cols: Q S E L T M U V X
J_574: [  9  34  -2   5  -8 -48 -24 -70 -83]
J_109: [  9  34  -2   5  -8 -48 -24  11  61]
J_624: [  9  34  11   5  -8 -48 -24 -70 -83]
down: [-70  11]	V
J_574?	[  9  34  -2   5  -8 -48 -24 -70 -83]
J_109?	[  9  34  -2   5  -8 -48 -24  11  61]
J_624?	[  9  34  11   5  -8 -48 -24 -70 -83]
down: [ 11 -70]	V

cols: W F B N G A K R C
J_723: [ 53 -20  21  26  90 -68 -37 -39 -55]
J_697: [ -3 -28  24 -26  60 -47 -29 -54 -73]
J_675: [-18  -7   2  -2  29  27  -9   3  19]
J_893: [ 34   4  30  23 -19   9 -24  20  13]
J_723?	[ 53 -20  21  26  90 -68 -37 -39 -55]
succ: [-2]	[29]
J_697?	[ -3 -28  24 -26  60 -47 -29 -54 -73]
J_893?	[ 34   4  30  23 -19   9 -24  20  13]
succ: [90]	[-68]

cols: Z H Y P
J_935: [ 47 -46 -16  73]
J_202: [ 55 -52  -5  67]
J_435: [ 38 -42 -24  72]
J_60: [ 43 -51 -21  72]
J_174: [ 48 -42 -24  72]
down: [-46 -52]	H
down: [-16  -5 -24]	Y
J_935?	[ 47 -46 -16  73]
J_202?	[ 55 -52  -5  67]
succ: [-52]	[-5]

cols: div Kodi murul bon
J_888: [ -2 -37 -65 -54]
J_917: [ 4  3 72 64]
J_845: [-15  63 -89 -72]
down: [-37   3]	Kodi
succ: [4]	[3]
down: [  4 -15]	div
down: [ 64 -72]	bon
J_917?	[ 4  3 72 64]
succ: [63]	[-89]

cols: Telil luvon san digin Misal Logob
J_385: [-57 -69  20   3 -75 -28]
J_904: [-31 -30   1  -1 -50 -29]
J_962: [  2  -4 -13  12   2   4]
J_80: [-57 -69  20 -13  48  17]
J_14: [ 13  14 -30  13  -6  -8]
J_263: [14 11 -7  2  6 -2]
J_107: [ 21  31  18 -16  -3  22]
J_127: [-24 -30   7   1 -48 -19]
J_384: [-32 -31  22 -12 -43 -20]
J_263?	[14 11 -7  2  6 -2]
succ: [12]	[2]
succ: [-4]	[-13]

cols: fal vaz kigok pimef Bibez tol defid Gazap
J_637: [-16 -21  15 -58 -27 -33 -34   0]
J_891: [ -6 -77 -44  65 -11  15   4  15]
J_27: [ 25 -24  -2  46   3  36  11  21]
J_763: [-15  -6  18 -11 -23 -24  -8   0]
J_790: [  7 -38  11 -34 -30   1 -39  -2]
J_216: [ 45 -23   4  66   6  64  13  26]
J_763?	[-15  -6  18 -11 -23 -24  -8   0]
J_27?	[ 25 -24  -2  46   3  36  11  21]
down: [-24  -6 -38 -23]	vaz

cols: nef teb gedoz Rugis Defak gura visap Narod gebu
J_439: [ 40   1 -22  43 -73  48  -6  22  -2]
J_668: [  0  26   9  60 -17  19  21  12  23]
J_577: [  5   4 -25   0   2   4 -29  -9  25]
J_898: [-17  -4  24 -37  30  16  31   6  19]
J_392: [  6 -16 -14  28  -3 -24   1 -40 -22]
J_357: [  2   1 -17   7  11  10  11  12  12]
J_139: [ -5 -48 -13  27  -4   2  49  50  40]
J_788: [ 24   2  25  56 -40  10  12   1  46]
J_197: [ 34  -8 -10  10  24   2 -28  -6   7]
J_934: [-42  43  -2  43 -21  42  21  12 -26]
J_685: [  1  -4  15 -21  29 -24 -13 -46 -49]
J_197?	[ 34  -8 -10  10  24   2 -28  -6   7]
J_577?	[  5   4 -25   0   2   4 -29  -9  25]
succ: [16]	[31]
down: [  2  30  -3  11  -4 -40  24 -21  29]	Defak

cols: bipam sura Lokil Tileb pov vur
J_35: [ 76   9 -31  13  14   7]
J_717: [ 76 -28 -31  13  14   7]
J_664: [-12  37  62  31 -24  42]
J_851: [-74  29  34 -15 -10  -7]
J_210: [ 11 -34 -62 -31  29  35]
J_42: [-12  37  62  31 -24 -36]
J_97: [ 29  27   6 -16 -32 -72]
J_97?	[ 29  27   6 -16 -32 -72]
down: [ 7  7 42 -7]	vur
down: [ 42  -7  35 -36 -72]	vur
down: [ 62  34 -62]	Lokil
down: [-31  31]	Tileb
J_664?	[-12  37  62  31 -24  42]

cols: torod gozo goti kur rolu tem tuvos kego
J_937: [ 81  58 -42  48  85  11 -56  30]
J_793: [-78  19  45   9  12  17 -65  55]
J_276: [-22 -57  47  18  52  21  52 -39]
J_773: [ -3 -65  63 -61  31 -22   6 -31]
J_865: [  4  14  34  93 -55   0  32  32]
J_299: [  2 -56 -39 -39  28  -2   3 -78]
J_756: [ -1  23 -51 -62  11  23 -92   9]
J_41: [ 81  58 -42  48  10  19  41 -50]
J_276?	[-22 -57  47  18  52  21  52 -39]
down: [-1 81]	torod
succ: [12]	[17]
J_937?	[ 81  58 -42  48  85  11 -56  30]

cols: zeg mika Lisuk Ger Mikir
J_782: [ 39  16 -36   1  76]
J_52: [ 54  59 -30 -30 -58]
J_219: [ 76  12 -63 -20  45]
J_666: [ 54  53 -30 -30 -58]
J_135: [ -8  -7  62 -31  55]
J_219?	[ 76  12 -63 -20  45]
succ: [16]	[-36]
J_782?	[ 39  16 -36   1  76]
succ: [-7]	[62]
succ: [39]	[16]

cols: zeko kig Gar padif
J_693: [ 38   9  -7 -64]
J_831: [-27 -50  -7  38]
J_984: [-80 -65  40 -90]
J_417: [ 26 -26 -29  72]
J_172: [-80 -65  10 -90]
J_293: [ 40   3 -40  31]
J_715: [-11   3  43 -11]
down: [ 26 -80]	zeko
down: [ 38 -27 -80  26]	zeko
J_693?	[ 38   9  -7 -64]
J_417?	[ 26 -26 -29  72]

cols: gevuk per deka Vapi lila Lebo zed bubil lofi
J_375: [  7  89 -16  36  17  43  10  41 -29]
J_470: [15  2 26  1  6 -3  7  8 -8]
J_954: [23 13 20  1  6 -9  7  8 -2]
J_280: [30 45 -4  8 12  3  1  8 -2]
J_906: [77 13 14  1 50 -9  7 15 40]
J_461: [ -1   2   8  58  23  14  32  54 -29]
down: [20 -4]	deka
down: [12 50 23]	lila
J_280?	[30 45 -4  8 12  3  1  8 -2]
J_954?	[23 13 20  1  6 -9  7  8 -2]

cols: Rapu Bot Loku rano Tusab Kos
J_418: [ 21  11 -42  37  18 -28]
J_959: [  8  16   7 -37 -11   4]
J_610: [ 10   8 -16  29  39  13]
J_486: [-48 -15   9 -18  40  35]
J_636: [  8  20   8 -55 -25   2]
J_15: [ 9 13 -5 -3  8 -1]
J_378: [ 44  -3 -29  60  -7 -81]
J_651: [-37 -51 -30   2  -4 -51]
J_142: [-22 -24  21  47  13  16]
J_13: [  4   7 -32 -12  14  -9]
J_369: [ 15  15  -9 -16   6  -4]
succ: [-25]	[2]
down: [ 60   2  47 -12 -16]	rano

cols: dilu niki navi sek Tuki bolis
J_25: [ -3 -15 -16 -30 -33   4]
J_707: [ 7 66 16 60 29 33]
J_995: [21 36  2 31 22  6]
J_389: [10 34  0 -4 16 19]
succ: [-3]	[-15]
J_389?	[10 34  0 -4 16 19]

cols: vunu mep zaze Nuda zibad kun
J_755: [-30  34 -33  12   6 -22]
J_887: [-20  40 -13 -44 -22  30]
J_424: [-30  34 -59  12 -19  12]
J_822: [-30 -32 -33  12 -19  12]
J_99: [-30  34 -33 -47   3  11]
asked: [-30  34 -33  12   6 -22]	J_755
down: [-44  12]	Nuda
succ: [40]	[-13]

cols: fitus gora tiz ked rugub nilis
J_132: [ -3 -26  57  29   1  -6]
J_133: [ 19  30 -26 -15  39  71]
J_582: [-11 -29  12 -28   5 -42]
J_250: [-10 -42   8  38   6  23]
J_132?	[ -3 -26  57  29   1  -6]
J_582?	[-11 -29  12 -28   5 -42]
down: [-6 71]	nilis
succ: [6]	[23]
down: [ 29 -15]	ked

cols: telik tovev Rafif Doku pof lel Bofup vut
J_659: [-14  -1  14  57 -33 -15  29  42]
J_830: [-14  -1  14  57 -33 -15  29  20]
J_278: [-12  19  29 -68  29  -9   2  69]
J_778: [ 24  23   3 -45  27   6  19  21]
J_444: [  7 -38  -2  13 -20 -64   9  26]
succ: [3]	[-45]
down: [ 57  57 -68]	Doku
succ: [6]	[19]
J_278?	[-12  19  29 -68  29  -9   2  69]
succ: [9]	[26]
down: [-12  24]	telik

cols: Sigom nezu kovo foga
J_611: [-10 -16 -29  28]
J_281: [-44 -19  -7  34]
J_596: [-21 -25  77   6]
J_134: [ 90 -16  13 -19]
J_258: [ 14 -14 -46  20]
J_258?	[ 14 -14 -46  20]
J_596?	[-21 -25  77   6]
down: [-7 77 13]	kovo

cols: movu tosu Vot vuni
J_141: [ 26  -7 -10   9]
J_155: [ 65 -33 -50   0]
J_886: [ 26 -23 -31  12]
J_423: [-19  14  24  -9]
J_155?	[ 65 -33 -50   0]

cols: sudu nud Ran vol mimo Lova lavif sebeg zek
J_802: [ -4 -11  14  13  13  14   5 -43  -6]
J_55: [-34  49  58  19 -16 -36  46 -53 -39]
J_421: [ -7  27  81  20  -9 -47  37 -81 -13]
down: [-16  -9]	mimo
J_802?	[ -4 -11  14  13  13  14   5 -43  -6]
down: [ 13 -16]	mimo

cols: gop fona fesu bizi Bubus dof fina Gomu
J_945: [  4 -14  39  37 -32 -20  18 -13]
J_630: [-14  30 -43  68  11  -1 -26  60]
J_56: [ 35 -28  42 -69  -3  19  52 -56]
J_474: [ 31   8 -37 -78  45  66  52  -2]
J_403: [ 46  -1 -14 -71  32  47  50 -17]
J_295: [ 59 -11  -1 -27 -18  71  69   2]
J_396: [ 67 -14   3 -48  -9  68  80  -9]
J_522: [ 35 -18  30 -19 -16  22  48 -33]
J_347: [-14  30 -43  68  11 -51 -13 -26]
J_178: [-27 -21  63  54 -47 -51 -13  11]
succ: [32]	[47]
down: [ 11  -3  45  32 -18  -9]	Bubus
J_347?	[-14  30 -43  68  11 -51 -13 -26]

cols: Kasad Vada goba revok Fivo Nudu tuv nimo guvi
J_514: [ 23  29 -27 -23  -4 -17  18   8  -7]
J_738: [ 27  34 -20 -36 -19 -29  30  -6  -7]
J_786: [-18 -31  15  23   0  16 -25   4  -7]
J_348: [ -1 -15  16   5  41   3 -20  -8  33]
J_819: [27 28 -2 -2 -3 -3 22  1 -5]
J_862: [ 23  29 -27 -23  -4 -17  24  -4   7]
J_900: [-10   8  -6 -32  11 -21   2  -8  19]
J_608: [ 23  29  12 -23  -4 -17  18   8  -7]
J_991: [ 65  80 -29 -63  -3 -50  64 -15  14]
J_354: [-59 -61 -19  33  -1  30 -51   9  -4]
J_608?	[ 23  29  12 -23  -4 -17  18   8  -7]
down: [16 -2]	goba
succ: [-36]	[-19]
down: [-29  16   3  -3 -17 -21 -17 -50  30]	Nudu
succ: [-32]	[11]
J_738?	[ 27  34 -20 -36 -19 -29  30  -6  -7]
asked: [ 65  80 -29 -63  -3 -50  64 -15  14]	J_991

cols: nezi Zapov dop tuf lavi vuti Riv kul vezuz rikal
J_631: [  0 -68  -8 -30  -4  87  46 -38  19  16]
J_413: [ -7 -68  -8 -30  -4  87  46 -38  19  68]
J_834: [ -7 -68  -8 -30  -4  87  46 -38  19  16]
J_485: [ -7 -68 -39 -30  -4  87  17  -6 -18 -19]
J_413?	[ -7 -68  -8 -30  -4  87  46 -38  19  68]
succ: [-6]	[-18]
asked: [  0 -68  -8 -30  -4  87  46 -38  19  16]	J_631

cols: vizet razaf vala Nanof
J_419: [ 49   3  39 -17]
J_634: [ 13  -1  12 -21]
J_919: [ -6  -3 -54  -7]
J_512: [-80   5  11  18]
down: [-1 -3  5]	razaf
down: [-3  5]	razaf
succ: [11]	[18]

cols: piz mur Gef dobe lifof Zun Lavov vose
J_758: [ -3 -12  -7  13   5   4  15   2]
J_191: [ 22 -10  32  34   7 -22  22  18]
J_149: [-78   4 -40 -13 -18  42  36 -21]
J_240: [ 13  -5  26  42   0 -32  27  16]
J_752: [-61   2 -46   2 -30   2   5 -25]
J_212: [ 23 -17  31  31  13 -16  14  17]
J_161: [-70   0 -44  -1 -20   7   9 -20]
J_689: [  9  10  -7  36   7 -20  -4  -3]
down: [22 36 27  5 14]	Lavov
J_752?	[-61   2 -46   2 -30   2   5 -25]
down: [27  5 14  9 -4]	Lavov

cols: dimi lak nere mas
J_540: [ -1 -40  15  40]
J_825: [-28 -83  10  34]
J_379: [  0   7 -18  -7]
J_104: [ 32  24 -20  27]
J_358: [ 36  37 -24  34]
J_415: [ 14 -10 -54   5]
J_124: [ 14 -51 -85  23]
J_23: [25 34  8  0]
J_925: [ 41  22 -25  40]
J_415?	[ 14 -10 -54   5]
J_358?	[ 36  37 -24  34]
down: [ 0 32 36 14 14 25 41]	dimi
down: [36 14]	dimi
J_825?	[-28 -83  10  34]
down: [ 7 24]	lak
down: [ 0 32 36 14 14 25]	dimi

cols: lil Sisof Tezom zosi
J_840: [-26 -31  18  37]
J_95: [ -7 -23  22  55]
J_66: [ 31  17 -71 -39]
J_941: [-64  21  24  19]
J_794: [ 26   5 -63 -24]
J_88: [-48 -24  11  32]
J_794?	[ 26   5 -63 -24]
succ: [22]	[55]
succ: [-23]	[22]
succ: [21]	[24]
succ: [-63]	[-24]
down: [-71  24]	Tezom
down: [ 19 -24  32]	zosi

cols: Vuge lonez les Pid kuza guda sud Borud kivem
J_781: [-20  -5  23   4  11  -8 -10  16  15]
J_735: [ 58  23 -38 -52 -19  34  39 -22  20]
J_343: [ 58  23 -38 -52  29  34 -23 -22  20]
J_502: [-67 -25  74  29  20 -41 -38  12   7]
J_735?	[ 58  23 -38 -52 -19  34  39 -22  20]
down: [-22 -22]	Borud
asked: [-67 -25  74  29  20 -41 -38  12   7]	J_502
down: [  4 -52]	Pid

cols: mafoz mubos zav bofar buba
J_737: [-89  -1 -91  -1 -30]
J_480: [-36 -63  54 -35  35]
J_710: [-23  41 -18 -45  -4]
J_979: [-44 -38  14 -34 -12]
succ: [54]	[-35]
succ: [-44]	[-38]
down: [-30  35  -4]	buba
down: [35 -4]	buba
succ: [-91]	[-1]
J_480?	[-36 -63  54 -35  35]
J_737?	[-89  -1 -91  -1 -30]

cols: Nunik nibis gegu pepub labul
J_820: [-20  24  12  -8 -15]
J_682: [-12 -20  27   9  -8]
J_655: [ -9  -9  68  19 -46]
J_516: [ -7  11 -31   0  56]
J_655?	[ -9  -9  68  19 -46]
down: [-20 -12  -9]	Nunik
succ: [12]	[-8]
down: [-12  -9  -7]	Nunik

cols: Tesa kidu vomur vul rivu
J_967: [ 55  29 -43   6 -30]
J_591: [-66 -32 -25  22  10]
J_11: [ 31 -37  13 -51  40]
J_427: [-58  -9   5  56   1]
J_39: [46 11 60 24 18]
J_683: [-14  30   1  70 -26]
J_309: [ 58 -35 -28 -16  31]
J_11?	[ 31 -37  13 -51  40]
down: [-26  31]	rivu

cols: nit Kiv ner kula
J_236: [-12  15  17   7]
J_993: [-15   8  14 -15]
J_248: [-12  25 -10  24]
J_256: [-9 26  3 30]
J_7: [-6 12 14 -7]
J_534: [-11  23   8  14]
J_861: [  9 -29 -68 -10]
J_63: [-10   9   5  -9]
J_365: [-9 20  6 15]
J_230: [-8 19  7  0]
J_742: [-20   5  16  -2]
succ: [26]	[3]
down: [ 12  23 -29   9]	Kiv

cols: vir nisi kir Sizer Pigig vit laza Vuvem rovi Tafo
J_684: [-42  45  11  53 -49 -80 -60  25 -42   3]
J_832: [ 11 -16  -6  18   4 -20  34  -1   1  15]
J_743: [-20  -2   5 -10   1 -13 -28 -30   4  14]
J_251: [-15 -21  36  16  11 -16 -21  -4  13 -17]
J_458: [ 12  22   3  49 -12   4   1  -3  11  19]
J_942: [ 11 -16  -6   0   4 -20  34  -1   1  15]
succ: [12]	[22]
J_684?	[-42  45  11  53 -49 -80 -60  25 -42   3]
succ: [45]	[11]
asked: [ 11 -16  -6   0   4 -20  34  -1   1  15]	J_942

cols: Losin bisug Fil ged Raz bobo kab pufu lemor zavo
J_970: [-83 -12  -8  -2  10 -25  41  63  58 -72]
J_208: [ 75  72 -38 -38  81 -22 -16  65  45 -93]
J_528: [ 75  72 -38 -38  81 -22 -16  -4 -22  44]
J_498: [-81  -8 -23 -16  13 -24  39  65  -3 -78]
J_510: [-83 -12  -8  -2  10 -25  41  63  58 -85]
J_498?	[-81  -8 -23 -16  13 -24  39  65  -3 -78]
J_528?	[ 75  72 -38 -38  81 -22 -16  -4 -22  44]
J_970?	[-83 -12  -8  -2  10 -25  41  63  58 -72]
asked: [ 75  72 -38 -38  81 -22 -16  65  45 -93]	J_208

cols: fim Vibu Tata fen
J_323: [ 35  75  -9 -19]
J_490: [-22 -42   1  28]
J_613: [ -5 -42 -44  13]
J_182: [ 35 -18  24 -23]
J_618: [-12  54  19 -21]
J_694: [-24 -18  24 -23]
J_702: [-12   1  -2   4]
down: [-44  24  19  24  -2]	Tata
down: [-12 -24]	fim
succ: [-5]	[-42]
J_618?	[-12  54  19 -21]
down: [-42 -18]	Vibu

cols: ralat vapo ripo dezof kivi koser
J_137: [-39  86 -48   3   5 -45]
J_388: [-68 -30  -7   0  -1  -5]
J_366: [-87 -22  20 -15  63  38]
J_356: [ -1  -7 -20 -34 -79  80]
J_483: [-51 -52  62 -46 -20 -53]
J_804: [ 44 -46  22 -50  -8 -34]
J_848: [-11   5  82 -23  38 -25]
J_395: [ 51  42  13 -65  83  56]
J_951: [-51 -52  62  41 -62 -43]
J_468: [ 18 -18 -13  76  58  44]
down: [ -7  20 -20  62  22  82  13  62]	ripo
succ: [42]	[13]
succ: [-8]	[-34]

cols: nok tuno Vaza Mugof
J_686: [-27 -46  69  50]
J_748: [-24  -2 -61 -29]
J_833: [-44 -47 -23  -4]
J_701: [-44 -47  31  52]
succ: [31]	[52]
down: [-44 -44]	nok
down: [-27 -24 -44]	nok

cols: sakez nezug bezav Zesan
J_757: [ 19 -48 -19  16]
J_414: [  7 -68  16  22]
J_371: [ -5 -42 -38  54]
J_214: [-11  12  14  26]
J_916: [19 13 80 12]
succ: [-11]	[12]
succ: [-5]	[-42]
asked: [-11  12  14  26]	J_214
J_414?	[  7 -68  16  22]
J_916?	[19 13 80 12]

cols: rupif Bidas mal zes Tonag duvo lepos lig rom Tuse
J_660: [  3   6 -12 -29  49 -25 -13  50 -25 -42]
J_838: [-13  23   1 -40  34  26  -6  82 -13  -3]
J_583: [ 58  62 -34  26  22 -17 -55  -8 -39  -7]
J_188: [-71 -92 -72 -14 -48  13  75 -31  59  14]
J_496: [-26 -19  -8   5 -39  34   8 -17  31  37]
J_903: [-35 -28 -22 -11 -26  29  22   3  29  24]
J_411: [ 24  -2   7  27  -5 -33 -48 -48  -7 -14]
J_98: [ 24  38   7  27  -5 -33  -4 -48  -7 -14]
J_84: [  3   6 -12 -29  49 -25  10  50 -25 -42]
succ: [10]	[50]
succ: [5]	[-39]
succ: [62]	[-34]

cols: Soze Kad mozib Davum razi gekot Mani nez
J_652: [  1 -41 -13   2 -28 -52  59  41]
J_744: [ 45 -28  13   6 -43   5 -37 -15]
J_556: [ 14 -43  16  17 -32  16  57   1]
J_386: [ 19  37  17 -29 -52 -31  17 -14]
J_771: [-16  -9  26  63   7 -14 -33  35]
J_233: [ 21  13   5   6 -26   7  26 -46]
J_289: [-51 -19  17  11 -39  25  10  -2]
J_992: [ 40   4   6 -11 -68  16 -21  -9]
J_121: [-55  -3   5  47 -23   7 -16  20]
J_889: [-36  51   9  27 -51  11  -5  43]
down: [ 59 -37  57]	Mani
succ: [-37]	[-15]
J_289?	[-51 -19  17  11 -39  25  10  -2]
J_889?	[-36  51   9  27 -51  11  -5  43]
down: [13 16 17 26]	mozib
J_652?	[  1 -41 -13   2 -28 -52  59  41]

cols: sufep nel Vor dise Fozaz
J_292: [-23  46 -43  -9  57]
J_173: [-25  47 -56  -9  58]
J_736: [ 26 -24 -61  14 -29]
J_803: [ 22 -43  63 -10 -48]
J_17: [-26  47 -36 -10  58]
J_492: [ 34 -55  29   1 -63]
J_587: [ -2  22 -79   7  26]
J_940: [  2 -16  75 -20 -14]
J_880: [-23  46 -45  -7  56]
succ: [-55]	[29]
J_492?	[ 34 -55  29   1 -63]
succ: [-25]	[47]
J_736?	[ 26 -24 -61  14 -29]

cols: Bofu tonar Rokiz buge gafe teg dotiv Zazu resi Dirul
J_500: [ 27 -19   7  21  83  -7  -4 -19   2 -30]
J_837: [ 27 -19   7  21  83  -7  20 -19   2 -30]
J_2: [ 39   3 -19  71 -26  10   1  19  22  11]
down: [27 39]	Bofu
down: [83 83]	gafe
J_500?	[ 27 -19   7  21  83  -7  -4 -19   2 -30]
J_837?	[ 27 -19   7  21  83  -7  20 -19   2 -30]
down: [  7 -19]	Rokiz
succ: [19]	[22]

cols: sabeb ripoz fem moda luzi
J_926: [ 67 -40  -3  55  12]
J_708: [ 14 -74 -19 -24  23]
J_301: [ 51 -36 -35  -3 -20]
succ: [-74]	[-19]
down: [12 23]	luzi
down: [ 23 -20]	luzi
J_926?	[ 67 -40  -3  55  12]
succ: [-19]	[-24]

cols: dipu miris kuzaf Lev torad dol Rana nekuf gofan
J_824: [ 28  44 -19  30  42 -37  40 -66 -24]
J_513: [  7  27  -6  45  40 -39  33 -58  -1]
J_907: [ 11  36 -18  41  40 -36  33 -64 -23]
J_609: [ 35  31 -19  44  39 -41  28 -17 -23]
J_34: [ 12  85 -19  40  64 -45  39 -73 -36]
J_350: [ 11  36 -18  41  40 -36  33 -64 -14]
succ: [-37]	[40]
J_824?	[ 28  44 -19  30  42 -37  40 -66 -24]
down: [-19 -19]	kuzaf
succ: [12]	[85]

